In the data rows, 128 means zero.
Here are some points, one per row:
138 101 141 105 150 136 55 65 148 145 149 191
119 192 129 69 66 142 168 187 208 142 181 85
84 175 93 101 127 134 64 66 153 117 210 34
79 152 141 144 166 120 138 191 83 112 119 0
180 129 171 137 111 125 199 189 156 155 72 189
92 153 133 77 149 133 82 93 162 145 205 130
171 61 103 255 128 117 103 84 82 105 53 169
129 149 134 98 88 125 161 144 135 142 185 159
122 149 138 90 130 125 180 110 124 125 162 150
81 169 137 122 127 103 152 101 136 126 166 104
148 76 133 141 161 109 199 71 93 112 43 232
142 136 106 149 111 132 56 37 181 142 183 169
116 101 124 106 91 137 103 167 112 152 194 161
120 116 108 104 113 144 23 41 169 139 214 147
124 69 138 184 189 97 187 102 34 89 7 170
161 96 104 126 148 158 35 85 147 139 140 142
137 144 141 120 80 120 176 195 144 162 155 175
115 133 111 133 173 111 128 52 135 119 109 125
169 143 127 70 92 146 116 195 172 143 165 144
147 112 113 192 75 119 98 41 131 120 185 217
127 140 141 43 171 126 193 198 108 115 54 83
166 97 114 84 150 156 53 79 175 130 115 191
175 117 129 136 47 150 93 171 209 163 181 171
147 106 146 189 92 123 150 173 114 140 139 224
100 133 129 173 129 95 164 117 86 120 80 165
115 138 141 48 169 138 150 205 108 125 82 78
92 173 107 130 120 101 199 137 80 110 122 94
136 109 102 207 104 128 62 91 122 125 161 120
67 161 136 122 185 90 208 148 31 85 73 32
124 113 99 211 126 125 69 100 103 112 155 83
120 118 88 176 86 131 43 30 118 126 228 147
123 110 150 81 119 116 149 209 115 149 129 130
117 93 151 165 106 114 198 191 106 147 95 181
124 130 85 124 98 117 55 0 169 124 219 154
147 149 138 113 78 139 148 108 195 144 178 155
122 110 153 86 209 139 126 129 117 110 27 126
101 128 150 153 183 116 161 207 72 117 62 2
136 105 143 100 158 122 166 100 108 121 103 169
198 80 137 191 75 138 114 158 120 150 134 228
176 89 118 191 66 144 122 197 130 138 149 186
139 122 91 149 26 155 4 56 198 165 255 189
109 99 105 86 97 140 59 141 142 156 254 132
203 108 157 176 105 134 150 136 168 129 63 195
147 75 119 212 110 114 156 83 89 115 74 229
134 92 108 141 147 141 55 115 130 129 113 61
198 136 135 174 70 143 156 182 185 146 97 177
107 160 109 56 141 137 131 173 141 124 133 90
126 153 176 110 133 118 255 195 120 126 43 153
48 179 141 40 176 94 219 108 78 103 169 59
164 83 167 199 134 124 201 249 52 128 22 172
157 85 88 152 124 127 64 0 142 119 161 225
96 146 133 60 161 133 116 130 151 136 106 117
31 194 115 124 140 100 158 152 76 118 169 12
171 146 168 122 165 123 216 164 143 112 9 169
192 51 128 215 137 142 52 67 145 135 80 216
114 161 128 73 54 140 123 175 193 153 255 118
168 90 139 118 181 141 72 99 148 132 52 197
115 135 126 105 117 126 160 138 121 125 151 131
173 158 146 146 106 141 145 150 193 145 115 151
176 80 76 184 86 153 0 51 157 129 236 151
156 98 109 169 168 130 47 47 145 121 88 149
32 220 111 16 161 118 123 129 150 131 202 9
91 157 148 35 189 131 190 207 108 112 39 57
234 51 139 183 171 163 54 49 179 141 12 255
127 142 137 67 77 150 56 174 201 160 249 124
205 40 91 255 85 134 40 47 111 126 142 193
197 74 166 145 162 137 197 152 115 133 7 201
202 28 90 255 96 153 0 4 143 113 174 222
129 132 132 139 167 106 146 82 128 125 59 150
183 93 102 83 106 159 47 137 150 125 128 175
143 106 71 202 82 131 40 39 117 119 229 124
158 120 131 102 122 138 98 72 158 126 169 188
168 59 86 240 97 129 23 30 122 123 148 183
168 147 141 119 133 136 182 184 169 131 34 125
107 114 144 195 172 100 184 116 40 98 17 110
99 194 128 106 76 118 194 146 155 123 233 95
109 122 125 155 168 119 117 118 110 131 79 107
125 190 169 79 133 128 207 241 159 146 76 115
155 152 142 103 74 132 167 119 169 134 193 142
92 116 134 47 165 127 119 143 137 144 150 135
93 154 152 124 165 115 151 136 130 141 102 110
85 142 157 116 189 122 194 243 52 117 47 27
109 153 91 137 87 137 58 145 109 130 243 2
132 83 109 194 101 124 121 71 77 104 165 159
82 160 77 148 87 124 50 75 110 111 255 14
112 141 146 86 141 132 187 194 100 114 104 111
90 135 144 128 212 109 157 163 66 107 37 8
113 126 99 167 91 148 1 113 142 144 237 15
127 109 145 110 168 117 194 87 92 115 93 148
179 49 139 165 151 131 127 56 98 116 51 255
126 128 119 93 70 140 131 193 123 147 204 164
170 75 144 206 90 133 191 162 81 132 104 230
129 101 160 80 201 135 186 217 80 117 0 119
148 115 91 188 28 154 74 138 148 144 255 180
47 204 113 82 138 130 123 187 84 117 192 0
108 172 138 63 158 142 131 140 153 126 133 89
95 161 125 54 190 137 147 138 136 109 86 84
123 120 80 187 38 133 68 58 140 123 245 188
128 98 89 209 114 132 59 77 94 110 137 107
137 145 129 63 162 140 94 121 164 124 110 147
98 175 128 44 147 137 133 140 155 130 142 86
103 111 128 98 144 122 136 75 91 117 145 132
148 90 107 211 130 128 75 103 97 114 109 126
194 51 103 221 138 139 26 4 163 128 82 240
93 151 80 147 82 141 11 86 146 134 255 0
126 176 143 68 80 142 141 179 190 147 164 101
127 107 84 196 64 127 123 78 109 112 206 182
91 149 131 51 171 118 193 88 103 114 144 98
107 142 137 92 122 127 194 159 100 123 162 106
145 88 87 235 82 133 33 47 123 124 211 127
160 104 125 126 109 134 120 62 158 135 176 209
124 88 106 184 146 124 74 57 101 111 74 127
115 120 106 181 145 117 88 58 106 118 159 102
141 132 164 158 167 113 160 116 127 132 28 192
107 159 165 94 201 93 184 109 120 121 39 104
63 176 103 115 151 117 126 152 96 110 152 6
69 237 153 63 141 95 230 197 151 144 138 39
146 116 108 113 125 158 72 138 121 126 134 77
150 103 109 230 75 127 161 156 82 124 132 172
85 160 149 76 141 122 186 219 150 151 114 86
134 185 166 129 137 119 250 225 153 127 58 108
103 128 154 118 134 112 227 167 72 116 88 116
237 61 150 149 127 149 126 91 162 132 30 255
115 123 105 199 134 130 92 121 99 117 144 12
173 142 130 110 64 144 115 180 208 162 173 174
193 40 136 229 138 138 32 78 125 134 42 211
127 115 149 136 183 98 196 89 94 104 18 166
179 126 176 142 126 130 195 212 148 149 7 177
153 103 117 178 98 124 76 54 158 129 164 198
152 138 113 86 164 148 89 139 145 108 117 107
134 107 149 142 144 132 72 85 153 150 132 185
150 113 100 214 31 148 71 168 141 140 255 143
42 210 128 81 186 96 183 97 108 101 117 22
55 182 134 104 139 94 255 148 43 109 151 63
90 119 130 85 141 116 180 217 83 147 114 110
175 123 127 111 90 140 153 151 172 141 134 163
196 98 157 154 82 138 168 174 130 143 88 204
174 174 116 141 45 147 58 115 242 161 255 146
133 82 100 125 89 147 63 144 148 141 189 186
157 83 135 201 129 119 112 69 115 124 56 226
132 94 151 195 141 106 218 131 52 109 36 169
151 163 155 137 78 121 164 171 168 149 137 168
128 120 96 174 79 126 124 66 108 119 228 148
106 118 188 62 255 108 255 255 24 97 0 76
44 200 130 52 180 124 188 200 66 113 130 0
61 171 153 39 189 105 208 131 90 121 131 55
62 160 79 165 95 115 113 87 108 118 240 34
112 154 101 57 132 161 53 88 196 153 236 115
112 192 145 97 86 129 149 160 199 147 195 128
107 165 131 69 116 135 175 188 125 135 173 107
137 95 101 187 56 140 94 101 119 131 235 193
134 116 99 197 109 112 172 97 102 104 132 160
149 86 105 224 124 121 72 102 107 121 104 132
111 115 131 178 176 105 129 79 102 97 70 121
126 126 109 192 97 123 130 103 103 128 109 185
103 91 126 195 146 110 127 95 70 110 94 93
136 132 137 117 97 126 174 162 126 141 152 165
77 151 127 102 154 133 97 139 119 125 148 0
67 182 136 7 170 125 126 148 134 127 153 63
159 73 144 134 142 132 143 58 114 113 109 236
109 157 126 75 123 114 177 72 133 116 181 122
178 40 139 118 121 141 119 173 113 144 62 207
168 111 159 160 131 124 235 193 102 124 48 180
181 125 131 143 61 149 76 129 221 168 193 187
45 212 109 12 151 130 185 220 99 113 175 0
165 101 132 111 163 153 71 103 149 132 64 166
107 125 110 176 131 119 82 126 97 131 110 48
67 174 119 109 127 131 114 169 108 125 218 0
167 87 134 180 131 113 119 79 124 126 90 213
117 159 127 108 91 134 152 115 140 135 212 151
175 69 131 245 153 107 154 79 68 114 0 187
118 216 138 93 78 132 163 153 201 136 188 75
110 135 149 84 178 126 134 127 155 138 74 158
144 140 143 146 160 124 138 94 153 135 93 135
223 88 123 162 30 151 48 125 220 156 172 211
105 162 149 95 131 123 222 225 91 117 134 78
174 63 113 207 125 133 43 50 151 135 101 209
98 122 143 199 162 88 200 144 41 99 23 111
69 158 163 80 187 89 255 121 55 105 55 111
96 156 98 106 126 121 62 3 155 120 231 120
32 162 124 82 188 116 121 143 93 104 144 0
94 186 154 83 120 107 255 195 116 121 120 100
111 159 140 55 142 123 197 122 143 118 121 103
194 118 135 108 105 143 168 206 169 131 71 173
77 175 145 65 153 127 140 126 160 138 133 94
124 87 143 97 126 133 92 176 115 152 114 176
105 149 115 140 121 106 181 112 103 109 126 150
112 126 115 139 160 111 89 36 123 116 125 132
91 159 142 21 197 129 221 201 93 117 24 71
82 126 116 39 98 132 89 179 132 137 235 123
54 167 136 115 140 124 139 169 82 122 179 0
63 175 154 63 228 87 251 97 79 95 32 72
157 97 154 187 82 130 121 133 130 140 147 248
188 52 128 227 123 148 20 109 124 135 101 119
111 104 120 190 172 106 172 107 53 97 30 115
149 132 148 90 115 133 182 197 118 122 78 137
95 156 112 101 178 125 97 107 141 117 146 89
79 127 119 112 185 127 121 157 87 116 72 13
130 119 121 66 128 152 88 153 123 127 150 95
109 151 95 54 136 156 46 82 184 145 231 98
133 107 126 102 177 125 81 85 129 121 49 153
97 138 142 122 175 126 160 185 83 111 58 19
114 126 105 183 133 107 148 137 81 112 87 73
180 71 116 249 107 120 82 74 73 102 57 205
93 145 176 70 225 98 255 178 54 102 0 99
173 97 144 129 78 140 54 125 198 163 182 231
140 156 144 113 56 129 142 181 175 154 172 123
76 157 79 132 95 135 42 105 120 124 250 29
98 152 150 75 152 110 192 106 110 121 116 120
109 147 105 184 102 122 118 132 96 133 171 63
70 168 162 60 188 92 255 141 64 108 76 102
104 131 98 166 136 122 99 71 102 105 145 93
150 166 138 76 90 142 100 151 215 152 188 120
108 130 129 78 173 136 87 110 138 133 119 131
103 119 133 121 141 109 207 131 80 118 110 155
152 119 129 125 107 134 145 41 156 121 181 187
178 139 126 98 57 148 94 161 211 156 199 167
137 178 143 70 92 137 165 203 177 146 150 100
129 193 183 117 157 110 255 241 138 131 25 96
161 78 103 183 105 127 112 31 121 112 130 250
136 164 150 59 108 133 150 238 174 163 160 120
103 161 151 70 170 131 153 156 157 140 80 97
141 104 85 190 99 131 34 54 146 127 179 122
144 134 129 96 143 144 84 109 200 144 135 149
228 20 93 255 99 142 8 37 110 122 57 240
125 143 114 40 75 133 122 211 137 145 206 100
130 168 157 76 111 122 146 212 169 153 134 119
114 134 100 121 131 133 58 93 138 119 185 96
98 147 69 178 58 136 25 71 124 130 255 83
101 136 135 51 115 123 72 149 127 152 255 130
105 128 134 59 191 126 125 131 120 128 94 137
102 150 132 109 163 119 127 113 132 127 80 105
195 104 147 145 74 148 93 171 199 145 135 173
127 143 132 102 166 135 138 100 159 136 97 149
150 102 129 176 66 135 157 202 100 137 164 168
156 65 124 149 123 141 48 96 140 140 130 194
138 97 115 217 112 115 134 100 100 112 93 183
118 108 128 64 116 139 104 169 129 150 181 130
79 192 144 56 134 120 181 135 141 125 179 48
203 15 120 255 94 149 59 54 83 123 105 250
174 101 112 101 144 156 35 81 191 138 141 193
164 104 178 122 162 115 242 133 109 116 25 187
96 124 151 174 166 97 213 108 71 106 29 157
127 109 106 189 124 111 126 96 68 105 132 103
127 170 153 106 119 106 213 160 161 141 89 118
218 124 150 159 103 149 147 151 178 139 42 189
137 104 170 169 169 108 166 109 97 128 19 187
89 161 148 153 185 108 161 179 48 102 39 0
117 132 100 153 77 132 43 23 164 143 245 156
118 119 145 178 109 120 186 240 78 131 134 140
106 128 159 52 132 117 165 225 137 152 98 135
82 158 147 94 120 118 212 136 88 108 175 117
169 51 114 250 121 126 71 80 90 123 56 187
154 154 139 84 83 124 188 207 138 148 162 137
138 96 151 131 161 117 194 89 94 109 65 206
138 144 168 89 126 135 232 185 152 135 85 161
146 133 120 70 144 155 48 89 203 141 163 135
143 148 141 97 117 132 181 103 154 139 139 138
38 195 157 24 180 93 255 138 78 102 95 52
156 132 140 80 84 140 70 164 203 155 171 160
110 143 102 49 133 151 118 160 157 131 159 94
153 82 122 161 59 144 97 168 133 146 186 190
201 26 126 255 156 117 127 89 56 111 0 210
98 167 140 106 104 116 86 112 170 148 196 115
75 138 132 78 186 120 129 120 126 132 110 131
104 129 119 196 166 113 118 158 79 112 65 78
165 116 111 83 155 152 84 99 156 115 101 152
210 71 94 255 27 161 59 137 142 138 203 238
144 93 114 174 123 146 46 120 105 132 149 56
137 116 137 60 172 141 104 104 148 141 104 147
125 107 126 171 144 127 85 156 78 124 114 60
126 133 114 188 120 106 149 81 109 120 153 184
234 41 92 255 52 137 49 33 149 127 150 255
100 163 141 107 151 126 125 107 159 136 161 110
121 75 151 93 145 131 137 196 104 136 110 173
192 52 136 226 81 149 127 170 111 141 102 242
124 140 158 118 143 116 255 168 94 113 77 150
133 94 121 171 161 128 86 111 111 124 78 155
139 123 95 98 111 159 0 53 200 137 193 178
106 163 117 102 126 131 78 57 174 131 167 104
130 148 101 45 112 151 37 76 196 150 238 134
107 122 92 187 118 125 78 57 98 111 169 97
148 139 180 119 131 120 182 206 148 147 31 138
160 134 139 132 89 132 176 163 145 131 154 177
124 104 124 93 177 134 71 93 138 139 121 155
96 150 120 9 138 134 122 157 148 132 160 96
87 141 130 57 170 134 114 114 140 130 139 98
42 190 116 99 186 111 167 110 87 102 109 3
97 138 124 128 162 123 93 122 104 123 117 11
148 77 106 149 161 135 35 64 131 119 126 78
157 186 155 132 112 134 212 185 168 131 69 115
76 147 81 125 111 139 55 92 118 136 243 44
169 158 147 77 142 127 212 196 156 126 31 139
181 71 130 162 88 149 120 90 127 136 168 237
173 167 147 138 79 139 133 180 193 148 122 133
103 141 100 91 148 139 66 93 143 119 132 43
95 126 127 149 147 115 115 124 71 97 115 33
100 151 120 60 166 138 170 177 109 119 109 62
159 109 146 183 116 128 94 65 182 145 136 162
201 140 143 134 89 145 135 138 203 143 92 160
121 103 100 112 159 144 51 74 124 116 111 87
106 124 133 57 89 129 90 167 124 152 215 126
111 138 122 107 105 126 141 24 146 129 221 149
143 96 105 151 144 140 14 88 138 130 166 44
128 128 159 176 145 109 194 110 111 128 90 180
85 162 118 142 120 110 136 85 131 126 175 136
117 177 170 96 102 114 225 235 143 144 108 99
112 122 144 84 177 123 124 130 127 131 74 137
198 52 153 206 83 146 111 186 122 146 90 250
93 178 110 119 129 114 123 54 140 128 194 103
48 206 132 32 193 123 153 139 139 116 156 17
174 75 144 138 194 144 95 104 132 116 0 193
143 99 152 112 139 127 181 125 93 130 113 205
144 172 102 71 71 155 97 157 212 132 224 105
111 117 131 166 137 99 177 100 80 106 121 158
177 75 114 223 115 139 24 34 183 151 164 239
194 47 111 245 128 130 90 80 98 119 57 179
91 144 128 143 159 126 145 184 93 130 129 1
76 204 165 65 196 117 231 166 146 112 44 52
177 115 144 106 101 137 154 159 162 132 176 178
128 109 113 160 157 121 97 82 118 122 92 160
44 216 147 38 173 97 255 138 93 97 135 32
138 137 113 148 116 133 79 28 180 146 177 154
157 108 118 226 67 138 134 181 82 134 162 179
117 118 113 186 135 111 113 136 86 117 70 70
193 152 121 138 67 145 128 173 194 132 122 147
118 98 109 185 130 121 106 73 83 108 113 102
132 131 137 149 90 125 187 231 80 133 130 147
135 90 115 155 185 113 111 80 82 112 33 120
80 161 131 41 167 129 116 138 149 140 169 95
164 97 112 119 149 140 46 91 154 139 123 167
105 168 122 80 94 140 130 74 169 129 229 113
159 81 132 195 136 142 102 154 103 120 105 78
132 119 95 180 94 114 121 75 110 121 162 191
62 204 167 24 142 102 255 169 85 116 152 67
82 209 146 37 126 127 180 211 155 149 152 57
169 88 69 206 61 147 0 23 158 124 234 179
36 203 155 8 190 111 255 255 67 107 62 0
127 228 124 43 103 146 167 198 196 122 174 29
133 88 116 213 167 125 67 89 90 109 28 121
150 133 142 129 70 125 159 214 161 137 126 160
199 143 142 152 105 143 158 160 195 145 44 167
136 102 162 77 131 124 141 227 117 141 95 145
77 157 121 132 179 122 129 123 106 122 101 69
82 183 146 40 113 121 198 243 139 144 143 88
93 148 112 78 147 138 103 149 120 125 128 39
118 130 145 110 190 127 153 126 140 138 56 147
78 241 140 19 113 121 234 247 134 118 153 0
181 72 99 205 155 141 11 43 148 118 55 161
92 121 130 111 146 125 93 114 107 132 129 99
128 96 142 41 181 143 112 182 144 119 68 145
177 107 102 243 24 149 67 142 122 140 235 152
108 135 107 92 154 131 73 117 122 125 152 26
Along one direction, these points spread out more than along any other. How far along it is each point below, from 0 to 99? 50 is the average, and the first point above lies past it.
157 186 155 132 112 134 212 185 168 131 69 115 37
138 144 168 89 126 135 232 185 152 135 85 161 37
109 122 125 155 168 119 117 118 110 131 79 107 48
171 61 103 255 128 117 103 84 82 105 53 169 68
92 173 107 130 120 101 199 137 80 110 122 94 37
85 162 118 142 120 110 136 85 131 126 175 136 51
135 90 115 155 185 113 111 80 82 112 33 120 52
111 104 120 190 172 106 172 107 53 97 30 115 46
117 177 170 96 102 114 225 235 143 144 108 99 29
109 147 105 184 102 122 118 132 96 133 171 63 50
109 151 95 54 136 156 46 82 184 145 231 98 54
95 161 125 54 190 137 147 138 136 109 86 84 34
181 72 99 205 155 141 11 43 148 118 55 161 75
97 138 124 128 162 123 93 122 104 123 117 11 41
106 128 159 52 132 117 165 225 137 152 98 135 34
127 228 124 43 103 146 167 198 196 122 174 29 29
115 120 106 181 145 117 88 58 106 118 159 102 59
147 106 146 189 92 123 150 173 114 140 139 224 59
108 130 129 78 173 136 87 110 138 133 119 131 48
159 109 146 183 116 128 94 65 182 145 136 162 66
114 126 105 183 133 107 148 137 81 112 87 73 45
69 237 153 63 141 95 230 197 151 144 138 39 19
128 120 96 174 79 126 124 66 108 119 228 148 63
127 107 84 196 64 127 123 78 109 112 206 182 67
174 174 116 141 45 147 58 115 242 161 255 146 67
201 140 143 134 89 145 135 138 203 143 92 160 56
128 109 113 160 157 121 97 82 118 122 92 160 58
125 107 126 171 144 127 85 156 78 124 114 60 49
168 147 141 119 133 136 182 184 169 131 34 125 41
124 104 124 93 177 134 71 93 138 139 121 155 55
136 105 143 100 158 122 166 100 108 121 103 169 49
77 151 127 102 154 133 97 139 119 125 148 0 37
183 93 102 83 106 159 47 137 150 125 128 175 62
93 148 112 78 147 138 103 149 120 125 128 39 38
138 96 151 131 161 117 194 89 94 109 65 206 51
93 151 80 147 82 141 11 86 146 134 255 0 57
103 161 151 70 170 131 153 156 157 140 80 97 35
140 156 144 113 56 129 142 181 175 154 172 123 48
87 141 130 57 170 134 114 114 140 130 139 98 42
132 83 109 194 101 124 121 71 77 104 165 159 64
196 98 157 154 82 138 168 174 130 143 88 204 56
146 116 108 113 125 158 72 138 121 126 134 77 51
156 132 140 80 84 140 70 164 203 155 171 160 56
161 96 104 126 148 158 35 85 147 139 140 142 64
104 131 98 166 136 122 99 71 102 105 145 93 54
122 149 138 90 130 125 180 110 124 125 162 150 45
143 106 71 202 82 131 40 39 117 119 229 124 73
117 93 151 165 106 114 198 191 106 147 95 181 47
126 126 109 192 97 123 130 103 103 128 109 185 60
113 126 99 167 91 148 1 113 142 144 237 15 60
170 75 144 206 90 133 191 162 81 132 104 230 60
228 20 93 255 99 142 8 37 110 122 57 240 90
79 127 119 112 185 127 121 157 87 116 72 13 33
134 92 108 141 147 141 55 115 130 129 113 61 54
173 158 146 146 106 141 145 150 193 145 115 151 52
202 28 90 255 96 153 0 4 143 113 174 222 94
111 117 131 166 137 99 177 100 80 106 121 158 50
82 126 116 39 98 132 89 179 132 137 235 123 46
134 107 149 142 144 132 72 85 153 150 132 185 63
132 119 95 180 94 114 121 75 110 121 162 191 64
198 136 135 174 70 143 156 182 185 146 97 177 56
47 204 113 82 138 130 123 187 84 117 192 0 28
169 88 69 206 61 147 0 23 158 124 234 179 85
124 88 106 184 146 124 74 57 101 111 74 127 61
136 164 150 59 108 133 150 238 174 163 160 120 37
92 116 134 47 165 127 119 143 137 144 150 135 43
82 183 146 40 113 121 198 243 139 144 143 88 25
168 59 86 240 97 129 23 30 122 123 148 183 82
36 203 155 8 190 111 255 255 67 107 62 0 2
173 167 147 138 79 139 133 180 193 148 122 133 50
169 158 147 77 142 127 212 196 156 126 31 139 35
67 182 136 7 170 125 126 148 134 127 153 63 30
180 71 116 249 107 120 82 74 73 102 57 205 73
164 83 167 199 134 124 201 249 52 128 22 172 44
126 153 176 110 133 118 255 195 120 126 43 153 32
38 195 157 24 180 93 255 138 78 102 95 52 15
107 159 165 94 201 93 184 109 120 121 39 104 34
108 135 107 92 154 131 73 117 122 125 152 26 44
139 123 95 98 111 159 0 53 200 137 193 178 71
67 161 136 122 185 90 208 148 31 85 73 32 25
127 109 145 110 168 117 194 87 92 115 93 148 45
48 206 132 32 193 123 153 139 139 116 156 17 24
164 97 112 119 149 140 46 91 154 139 123 167 64
76 147 81 125 111 139 55 92 118 136 243 44 53
90 135 144 128 212 109 157 163 66 107 37 8 28
117 132 100 153 77 132 43 23 164 143 245 156 72
110 135 149 84 178 126 134 127 155 138 74 158 45
157 85 88 152 124 127 64 0 142 119 161 225 76
55 182 134 104 139 94 255 148 43 109 151 63 25
173 142 130 110 64 144 115 180 208 162 173 174 56
121 75 151 93 145 131 137 196 104 136 110 173 46
111 159 140 55 142 123 197 122 143 118 121 103 35
137 145 129 63 162 140 94 121 164 124 110 147 49
159 73 144 134 142 132 143 58 114 113 109 236 63
102 150 132 109 163 119 127 113 132 127 80 105 43
192 51 128 215 137 142 52 67 145 135 80 216 77
98 122 143 199 162 88 200 144 41 99 23 111 40
91 144 128 143 159 126 145 184 93 130 129 1 33
237 61 150 149 127 149 126 91 162 132 30 255 69
197 74 166 145 162 137 197 152 115 133 7 201 50
174 101 112 101 144 156 35 81 191 138 141 193 68
96 156 98 106 126 121 62 3 155 120 231 120 61
77 157 121 132 179 122 129 123 106 122 101 69 40
132 131 137 149 90 125 187 231 80 133 130 147 42
32 162 124 82 188 116 121 143 93 104 144 0 29
155 152 142 103 74 132 167 119 169 134 193 142 51
116 101 124 106 91 137 103 167 112 152 194 161 54
137 95 101 187 56 140 94 101 119 131 235 193 70
96 146 133 60 161 133 116 130 151 136 106 117 42
118 98 109 185 130 121 106 73 83 108 113 102 57
169 51 114 250 121 126 71 80 90 123 56 187 73
122 110 153 86 209 139 126 129 117 110 27 126 42
166 97 114 84 150 156 53 79 175 130 115 191 64
234 51 139 183 171 163 54 49 179 141 12 255 78
123 120 80 187 38 133 68 58 140 123 245 188 74
188 52 128 227 123 148 20 109 124 135 101 119 71
107 122 92 187 118 125 78 57 98 111 169 97 60
106 163 117 102 126 131 78 57 174 131 167 104 54
133 94 121 171 161 128 86 111 111 124 78 155 58
109 153 91 137 87 137 58 145 109 130 243 2 49
152 119 129 125 107 134 145 41 156 121 181 187 62
146 133 120 70 144 155 48 89 203 141 163 135 58
176 80 76 184 86 153 0 51 157 129 236 151 80
124 130 85 124 98 117 55 0 169 124 219 154 69
120 118 88 176 86 131 43 30 118 126 228 147 71
84 175 93 101 127 134 64 66 153 117 210 34 49
174 63 113 207 125 133 43 50 151 135 101 209 77
82 160 77 148 87 124 50 75 110 111 255 14 54
151 163 155 137 78 121 164 171 168 149 137 168 50
205 40 91 255 85 134 40 47 111 126 142 193 85
148 90 107 211 130 128 75 103 97 114 109 126 63
160 134 139 132 89 132 176 163 145 131 154 177 51
139 122 91 149 26 155 4 56 198 165 255 189 79
150 113 100 214 31 148 71 168 141 140 255 143 68
127 142 137 67 77 150 56 174 201 160 249 124 54
109 99 105 86 97 140 59 141 142 156 254 132 58
136 109 102 207 104 128 62 91 122 125 161 120 65
85 142 157 116 189 122 194 243 52 117 47 27 21
62 160 79 165 95 115 113 87 108 118 240 34 49
138 101 141 105 150 136 55 65 148 145 149 191 64
118 216 138 93 78 132 163 153 201 136 188 75 40
112 122 144 84 177 123 124 130 127 131 74 137 44
101 136 135 51 115 123 72 149 127 152 255 130 50
137 116 137 60 172 141 104 104 148 141 104 147 49
93 145 176 70 225 98 255 178 54 102 0 99 20
223 88 123 162 30 151 48 125 220 156 172 211 77
144 140 143 146 160 124 138 94 153 135 93 135 51
193 40 136 229 138 138 32 78 125 134 42 211 77
115 123 105 199 134 130 92 121 99 117 144 12 49
129 101 160 80 201 135 186 217 80 117 0 119 30
